One turn moves every row onto another: examples first, then more rows asked:
gogo: [-2.51  1.57 -0.13  1.08 -2.05  0.08  1.65  1.84  1.62  1.47 -3.16 -4.36
  1.55 -0.28  1.96  0.81 -1.16 -1.27]
Gof: [-1.45 -0.28 -1.98  0.81 -2.22 -1.77  3.51 -1.30 -1.87 -1.87  0.01  1.78
 -3.94 -0.46 -3.85  0.33 -2.97 -0.35]
Mipev: [-0.38 -1.75  0.67 -0.92  0.60 -0.38  0.23  1.70 -1.50 -0.33 -2.17 -1.66
  2.59 -0.86  3.48  0.62 -0.81 -2.35]
selor: [-2.29 -0.43  0.56  1.93 -1.87 -0.74  0.18  1.06  1.34  1.48 -3.75 -3.26
  1.74 -0.86  2.95  0.05 -1.43 -0.04]
sezuk: [-1.42  3.80 -0.03  2.64 -0.44 -0.01  1.90 -0.26 -1.37 -0.12 -1.20  0.59
 -4.87  0.25 -3.13  1.14 -1.78 -3.18]
kevip: [ 0.36  3.35  2.24  1.71 -0.36 -0.94 -1.16 -1.97 -0.07 -2.33  0.43  0.83
 -3.75 -2.09 -1.58 -0.05 -0.87  3.18]
nutu: [ 0.26 -1.44  0.23  0.10 -1.46 -2.59  0.73 -2.26 -1.78 -0.94  2.74  1.48
 -4.47 -1.64 -1.23 -0.46  0.51  0.64]
Pere: [-1.37  4.33  1.12  3.04 -0.19  0.93  0.59 -0.92 -1.09  0.28 -0.55  0.38
 -3.30  0.13 -3.31  1.49 -2.20 -3.19]
pugi: [ 1.06  3.84  1.31  0.82 -0.54 -0.64  2.88 -1.55  0.86 -2.86  0.50  1.21
 -1.83  1.63 -1.43  0.00 -1.59  4.55]
pok: [-0.89  3.73  0.25  2.43 -0.68 -0.35  2.51 -1.18 -1.08 -0.55 -0.39  1.01
 -5.01 -0.46 -3.19 -0.03 -2.29 -2.72]
lozop: [-1.16  2.17  3.17  2.73  0.45 -0.48 -2.22 -2.61 -0.97 -0.76 -0.15  0.26
 -2.84 -2.02 -1.72  0.39 -0.43  2.34]
melod: [-0.13  2.65  0.57  0.95 -0.86 -0.03  3.19 -2.52  0.73 -2.84 -0.22  1.48
 -0.51  2.02 -1.43 -0.01 -2.45  4.88]
gil: [-1.59 -2.81 -0.98 -1.03 -1.18  0.38  0.31  1.60  0.15 -0.33 -1.75 -3.67
  1.54  3.05  1.61  0.38 -2.99 -0.56]
gibop: [-2.40  1.48 -0.14  1.05 -2.08 -0.37  1.11  1.58  1.65  1.67 -3.54 -3.68
  1.96 -0.80  2.05  0.92 -0.90 -1.12]
ged: [ 1.30  3.42  0.68  1.02 -0.86 -0.17  2.08 -1.75  1.49 -3.00  0.29  2.09
 -2.97  2.09 -1.25 -0.62 -2.48  3.52]
miz: [-0.54 -1.85  0.20 -1.71  0.46 -0.22 -0.08  2.20 -1.38 -0.84 -2.09 -1.58
  2.17 -1.40  2.85  1.16 -0.63 -2.48]
maro: [-0.35 -0.28  1.39 -1.68  1.83  0.22  1.49  1.43 -1.15 -0.25 -2.06 -2.01
  2.73  0.41  3.22  0.44  0.19 -2.14]
nul: [-2.47 -0.10  0.15  1.33 -1.99 -0.94  0.05  1.15  1.68  1.49 -4.06 -2.67
  1.83 -1.53  2.49  0.44 -0.93 -0.14]
Poz: [-1.60 -2.80  0.66 -0.67  0.10  0.31  0.80  0.78  1.17 -0.10 -2.30 -3.13
  1.10  3.64  2.52 -0.92 -1.84  1.09]
zumes: [ 2.68  4.33  0.72  0.59 -0.75  0.19  2.56 -0.39  0.88 -0.97  2.39  2.05
 -3.15  2.70 -0.67  0.66 -0.59 -1.03]
daso: [-1.95 -2.65  0.07 -0.96 -0.41  0.21  0.59  0.66  1.28  0.26 -2.23 -3.46
  1.17  3.78  1.94 -0.54 -1.86  0.87]
kazin: [-0.34  2.86  2.52  2.01  0.21 -1.09 -1.77 -1.57 -0.44 -1.78 -0.43  0.27
 -3.66 -1.66 -1.14  0.51  0.16  3.70]
Bep: [ 0.44 -1.04 -0.14 -0.71 -1.19 -2.20  0.16 -1.87 -2.15 -1.62  2.75  0.89
 -4.32 -1.74 -0.46  0.16  1.40  0.94]
lupap: [ 0.87  3.46  0.50  0.86 -0.58 -0.15  2.60 -1.16  1.26 -3.11 -0.57  1.67
 -2.15  2.75 -0.76  0.16 -1.81  4.50]
kudif: [ 2.41  3.80  0.26  0.55 -0.16  0.32  2.95 -0.31  0.31 -0.88  1.53  2.48
 -3.52  3.03  0.30  0.46  0.00 -1.90]
fori: [-0.19  0.03  1.21 -1.01  1.06  0.24  1.52  1.77 -1.24 -0.15 -1.69 -2.77
  2.99  0.11  3.56  0.57 -0.33 -2.25]
mefi: [ 0.74  0.06  0.31 -0.75 -1.00 -1.76  0.25 -2.27 -1.92 -2.25  3.17  0.83
 -4.45 -1.96 -1.40 -0.42  0.18  0.95]
zaz: [-0.43  3.82  0.35  2.40 -0.45  0.13  1.48 -0.09 -0.98 -0.51 -0.34  1.31
 -4.44  0.63 -3.63  1.29 -2.72 -3.06]
laso: [-2.07 -2.45 -1.08 -1.49 -1.20  0.45  0.47  1.39  0.88  0.05 -1.77 -3.91
  1.12  3.56  0.99  0.44 -2.39 -0.46]
situs: [-2.14  0.94 -0.27  1.39 -2.32 -0.10  0.68  1.83  1.21  1.37 -3.12 -4.20
  2.04 -0.46  2.19  1.01 -1.80 -1.23]
totak: [-0.36  2.14  3.14  1.91  0.47 -1.45 -0.89 -2.23 -0.91 -1.52  0.56  0.13
 -3.66 -1.65 -1.85 -0.19 -0.15  3.55]
naru: [ 0.65 -1.61 -0.33 -0.51 -1.79 -1.57  0.42 -2.57 -1.75 -0.62  3.65  1.72
 -3.00 -1.16 -0.33  0.11  0.85 -0.46]
Zuf: [-1.96 -2.37 -1.24 -1.68 -1.23  0.69  0.64  1.93  0.32 -0.34 -1.44 -4.19
  1.00  3.03  0.97  0.72 -2.56 -0.93]
Zadof: [ 2.54  3.17  0.69  0.22 -0.72  0.60  2.56 -1.47  0.51 -0.36  3.13  2.23
 -1.97  2.72  0.63  0.43  0.29 -1.51]
rof: [-2.33 -0.87  0.22  1.55 -2.00 -0.88 -0.40  1.36  1.78  1.13 -4.02 -2.53
  1.36 -1.46  2.78  0.23 -1.22  0.26]
dab: [-2.14 -0.51 -2.55  0.25 -2.24 -1.66  3.57 -1.43 -2.17 -2.14 -0.14  0.46
 -4.22 -0.10 -3.54  0.46 -2.34  0.47]
Zum: [-2.23 -0.09 -2.43  0.54 -2.55 -0.87  3.79 -2.01 -1.64 -2.10 -0.20  1.12
 -2.19  0.32 -3.87  0.75 -3.62  0.54]
velu: [-1.57 -2.41  0.36 -0.59 -0.19  0.30  1.16  0.79  0.51  0.00 -1.93 -3.97
  1.65  3.58  2.43 -0.61 -2.15  0.63]
non: [-0.40  0.19  1.69 -1.07  1.69  0.27  2.12  1.69 -0.83 -0.12 -2.19 -2.29
  2.45  0.35  3.62  0.12  0.19 -2.01]
Bez: [-1.47  0.28 -1.69  0.31 -2.22 -1.52  3.36 -2.14 -1.71 -2.12  0.96  0.27
 -4.72 -0.43 -3.76 -0.44 -2.55  0.37]
guni: [-0.55 -1.61  0.52 -1.99  1.05 -0.20  0.17  1.75 -1.51 -0.59 -2.16 -1.50
  2.47 -0.58  2.72  0.99 -0.36 -2.47]
Mok: [ 2.32  3.68  0.70  0.78  0.03  0.23  2.78 -1.10  0.23 -1.35  1.64  2.82
 -4.03  2.15 -0.59 -0.53 -1.14 -1.80]

gogo turns into Zuf
mefi turns into kevip
And these:
Gof turns into nutu
guni turns into nul
sezuk turns into dab
Zum turns into naru
situs turns into gil

One turn moves every row onto another: examples first, then more rows asked:
falos: [ 5.09 -1.71 -0.42 -0.17  1.92 -0.91 -0.15  0.69  1.75  1.91 -2.14 -1.69
  0.83 -0.74 -0.41 -0.05  3.01 -0.39 -0.44  2.30  0.86 -1.53 -1.38  0.68
  0.64 -1.97  0.44]
pari: [ 0.76  3.64  1.91 -2.46  0.01 -1.15 -0.21 -1.58 -0.89 -1.87  2.92 -0.18
  0.76 -3.12 -2.32 -0.01 -2.46 -1.68 -0.48 -2.39 -1.84 -3.70  2.19 -2.76
  0.89 -1.49  2.53]
Tis: [-1.96  2.22  3.21 -0.10  0.82 -1.05  0.58 -1.15  1.77  0.03 -2.40  0.58
  1.90 -1.66 -4.38 -4.66 -3.00 -0.38 -0.70 -0.61  0.18  2.65 -1.20  1.23
 -0.69 -1.31 -0.28]
pone: [ 2.29  0.13  2.80  3.33 -0.75 -0.10  0.27 -2.38 -0.57  0.82 -1.31 -2.65
 -3.14 -1.85 -2.01  1.37  0.15 -1.66 -2.79 -0.49 -1.58 -0.50 -0.91  1.34
 -2.71  1.36  1.22]
fada: [-0.88  2.18  1.05  0.50  2.75 -0.47  0.85 -1.73 -2.07  1.40 -1.69 -0.60
  3.53  2.27 -0.27 -1.72  2.55  0.59  2.49 -0.59 -0.16  0.46 -0.49 -3.27
  1.01  1.98  2.24]
Tisat: [-3.64  1.96  0.46  0.19  2.78 -0.14 -2.22 -1.68 -0.72 -1.39  0.88  0.54
 -0.35  1.02 -1.53  1.76  1.08 -2.05 -2.70  0.15 -0.58 -3.96  0.69 -1.37
 -1.41 -1.12 -2.67]
Laluk: [-0.72 -1.04  1.87  1.37  0.70  0.41 -3.76 -0.11  1.16 -1.38 -0.83 -0.84
  0.04 -1.02 -2.75 -6.63 -0.99  0.46 -0.59  1.70  1.68  0.26 -0.77 -0.28
 -1.85 -0.49 -0.75]
tusu: [ 0.41 -0.23 -1.03 -1.04 -1.21  0.05  0.36  0.39  1.22  0.18 -4.88 -1.50
  1.65 -1.68  0.36 -1.48  1.12  1.42  0.01 -2.55  0.77  0.31 -0.16 -5.10
 -1.08  3.38 -0.03]
Nup: [ 0.40  0.05  2.31 -2.68  2.90  0.67 -0.10  2.77  0.70 -0.68  1.21  1.70
  0.81 -1.25 -0.35 -1.72  0.80  1.43 -1.57 -0.55  0.87  2.68 -4.59  0.67
 -0.12  2.98  0.65]
dede: [ 0.71  1.21  1.79 -0.32  2.98 -0.96 -3.33  2.03 -0.76 -0.72  1.42  0.96
  2.39 -2.13  1.02 -1.98 -1.13 -3.03  0.98 -1.97  0.22 -0.21 -0.01 -3.64
 -0.39 -3.50 -0.89]
sovi: [ 1.87 -0.21  2.40 -1.42  0.56 -0.79  2.08 -1.86  3.27  2.09 -1.63 -0.91
 -0.59 -0.82  1.43 -1.88  1.97  0.59 -2.87  0.23 -2.14  2.70 -3.92  0.92
  0.00  0.36  2.06]
tazab: [-1.98 -1.20 -1.96  0.13 -0.55 -2.33 -2.32 -1.47  3.87  1.14  0.66 -0.23
  0.91  0.14  3.45 -2.47 -0.95 -1.07  0.18 -0.17 -2.29 -1.24 -0.38 -2.61
  1.58 -2.92 -0.50]
Tobir: [-0.56  0.04 -2.11  1.35  3.11  0.68  1.21 -1.61  1.05  3.21 -0.97  2.49
  2.39 -1.75 -1.51 -2.09 -2.73  2.63  2.42  0.80  0.22 -1.09  1.12 -0.31
  0.01  0.08  1.90]
Disil: [-3.22  0.20  0.66  0.92 -2.40 -0.78  0.39  0.38  0.01 -1.01  2.30  0.11
 -1.24 -0.25 -2.30  1.34 -2.51 -1.44 -0.28  2.41 -0.95 -0.07 -1.29  1.21
  0.29  4.88 -0.02]
Gezu: [ 3.01  0.13  1.37  0.94  0.36 -1.50  1.62 -0.68  1.25 -0.05  1.27  2.25
 -1.58 -0.56 -2.40  0.51 -1.26 -0.52 -2.77  0.97  3.79  1.10 -0.90 -3.62
  1.48  0.78 -1.03]
bak: [-0.26  1.54 -2.97 -3.70  0.82 -1.74  2.45  2.02  1.80  0.56  0.77  1.69
  1.55  2.25 -0.70 -0.42 -0.25 -0.35 -1.97  0.54  1.56  0.85 -1.00  1.87
  0.90  0.14  2.16]
Sodek: [ 1.32  1.60 -0.21 -0.75 -1.66  0.81  2.33 -1.97  1.05 -0.24 -0.28 -2.01
  2.99 -0.76  0.94  1.41  2.04  0.64 -1.53  0.86 -5.17  2.14  0.87 -0.29
 -0.68  1.91  2.75]
tus: [ 2.08  0.48  1.72 -0.31 -0.79 -1.39  0.42 -0.46  0.80  0.57  2.03  0.32
 -0.30 -1.53  0.79 -3.00  0.61 -2.41 -1.01  2.97 -0.04 -0.47 -5.60 -2.51
 -0.40  2.84  0.48]
kig: [ 1.33  0.25  0.34 -0.50  2.29  0.33 -0.33 -0.91  0.34 -2.28  1.56 -1.04
  0.56 -0.22 -0.27  1.44 -0.61 -1.66 -0.53 -7.12 -0.95 -1.29 -2.78  2.21
  0.38 -0.71 -0.09]
tubud: [-0.58 -3.18  1.25 -0.08 -2.82  0.05  0.56 -1.01  3.13 -1.24  1.30 -1.19
 -2.20 -0.32  1.36  1.02  0.38 -1.39  1.83 -1.77 -2.84  0.01 -0.86 -0.61
  3.93 -1.99  0.24]
Genan: [-0.39  0.56  1.03 -2.51  1.54  0.98 -1.90  3.13 -0.62  0.16 -0.86 -1.55
 -0.03 -0.66 -2.70  0.96  1.51 -0.26 -1.96  1.24 -4.67  0.69  0.71  3.12
 -1.13  1.46  1.13]
Somi: [-3.68 -0.96  0.96  0.09  0.20  1.00  1.04  0.43  0.20 -2.06 -2.32 -0.37
  0.53 -0.13  0.59  2.18  0.53 -2.92 -1.62 -2.29  0.73 -1.14  1.57  1.59
 -2.25 -1.90 -2.93]
gifiv: [ 0.51  3.89  0.12 -1.08 -3.19 -1.97 -1.17 -0.93  0.38  1.66  2.03 -2.20
  0.54 -1.14 -1.11 -2.43 -2.69  1.98  2.85 -1.17  0.40 -2.84 -0.61  0.74
  1.60 -2.34  0.13]
nar: [ 0.94  2.77  1.12 -3.79  0.62 -0.64 -3.40  0.29  0.97 -2.85  3.60 -1.05
 -1.42 -1.11 -0.87  0.29 -0.42 -3.00 -0.48 -0.82 -2.55 -1.45 -0.43 -3.46
  1.18 -1.44  1.12]
zuluk: [-0.51  0.39  0.74 -0.80 -0.34  1.01  0.50  0.44  0.27 -2.28  0.68 -0.71
  0.49 -1.14 -0.26  2.06  1.01  4.02 -0.74 -2.12  0.09  1.37  0.23 -1.14
 -0.33  6.07  0.85]
repi: [-4.17  0.72  0.79  0.60 -0.80  0.49  0.03 -1.14  2.05 -0.78 -1.37  0.33
 -1.20 -2.65 -0.94  3.42  0.96 -1.77 -0.46  1.94 -1.19 -2.54  0.43 -1.06
 -0.71 -4.10 -0.03]
git: [ 0.94 -0.73 -0.06 -0.39  2.53 -0.48  0.22 -1.31  0.14  3.52 -2.02  0.60
  0.44  0.63 -0.19 -4.43 -1.10  1.07  0.81  0.90 -0.31 -0.58  4.48 -2.66
 -0.27  0.88 -0.29]
noba: [-0.15  1.24 -2.52  1.86  0.05  2.51  0.31 -1.96  0.97 -1.04 -0.40  0.93
  3.96 -1.69 -0.32 -0.68 -0.35  1.27 -0.62  0.78 -0.79  2.42 -1.22 -4.45
 -1.10  0.24  3.75]
Zipig: [-3.82  0.89  1.27 -0.45 -0.81  1.09  0.46 -0.21  0.69 -2.82 -0.14  0.34
  0.47 -0.75 -1.68  2.83  0.71  1.85 -0.32 -0.51 -0.88 -3.91 -2.83  3.45
 -0.19  1.76  1.07]
Zek: [-0.11  3.01  4.21 -0.18 -2.72  0.85  1.45 -0.76 -1.98 -3.54  0.11 -0.16
 -0.64 -1.32 -1.38  0.96 -0.04 -3.53 -2.82 -0.29 -0.58 -2.12 -0.40 -0.75
 -2.99  0.38  0.67]
feg: [ 0.54 -3.44  2.23 -0.53 -2.27  0.71 -0.15 -1.36  1.67 -2.15  0.89 -2.07
  0.42 -1.93  1.07 -0.57 -0.81 -0.01  0.71 -0.72 -2.58 -1.05  4.38 -1.07
  2.90 -2.25  0.77]
Kina: [ 2.52  1.95  1.57  1.44 -1.18  0.13  1.06 -0.58 -3.17 -0.07  1.33 -1.16
  0.79 -1.69 -0.45  0.75  3.21 -0.51  1.41  0.29 -1.47 -2.43 -1.33 -2.88
 -1.20  3.94  2.05]
sibi: [-0.48 -1.62 -1.06 -0.32  0.78  0.17  0.13 -1.16 -0.46 -1.38  1.71 -0.67
  1.53 -0.36 -0.45 -0.31 -1.02  1.48  0.07 -6.16 -1.19 -4.88  0.67  2.35
  1.38  0.45  0.67]
meti: [-0.47 -1.21  3.47 -0.54 -0.94  1.69 -1.17 -1.58  0.89 -2.24 -1.22 -1.49
  0.05  0.80 -0.62  0.84  2.83  0.37 -3.37  2.01 -4.79 -1.50  1.30  0.46
  0.39  0.05 -1.81]
fizod: [-2.12  0.74  0.78  0.44  2.19 -1.98  0.08 -0.68  2.14  1.34 -1.04  1.50
 -0.40 -1.52  0.95 -0.04 -1.67  1.21  0.16 -6.61  1.06  0.14 -1.45 -0.83
  0.71 -3.02  0.78]
tibu: [-2.18  0.28 -0.35  0.47 -1.20 -1.27 -0.26 -0.55  1.41  2.50 -2.38  0.64
 -0.23 -0.64 -3.57 -6.51  0.15  0.06 -0.12  0.19 -1.68 -2.09 -2.77  0.93
 -0.82 -1.34  0.43]
libu: [ 2.10  2.04  1.73  0.23 -3.19  0.64  0.21 -0.88 -0.48  0.69  1.79 -1.28
  0.30 -0.36 -0.49 -3.11 -2.65  1.69 -0.12 -2.89 -0.18  1.93  2.04  0.64
  0.63 -4.49 -0.16]
lod: [ 2.24  0.65 -0.28 -0.63 -1.09  0.68 -3.43  0.59  0.07  0.50  2.02 -1.26
  1.70 -0.90 -1.77 -2.86 -2.01  3.79  0.21 -2.47 -0.99 -1.34  0.52  0.41
  1.68 -1.66 -3.73]
Ran: [ 1.49  1.10 -1.39 -0.51  0.95  0.09  1.30 -0.28  0.60  1.62 -2.19  0.85
  1.49 -3.13 -0.41 -3.26 -4.12 -0.49  0.64 -0.34  2.23 -0.48  2.72 -2.27
 -3.18  0.68  1.27]

bak turns into Gezu
tus turns into sovi
Disil turns into pone
And these:
Laluk turns into tibu
git turns into Tobir
pari turns into feg
nar turns into tubud
libu turns into lod
Zek turns into meti
noba turns into tusu
fizod turns into dede
zuluk turns into Kina
Somi turns into Tisat

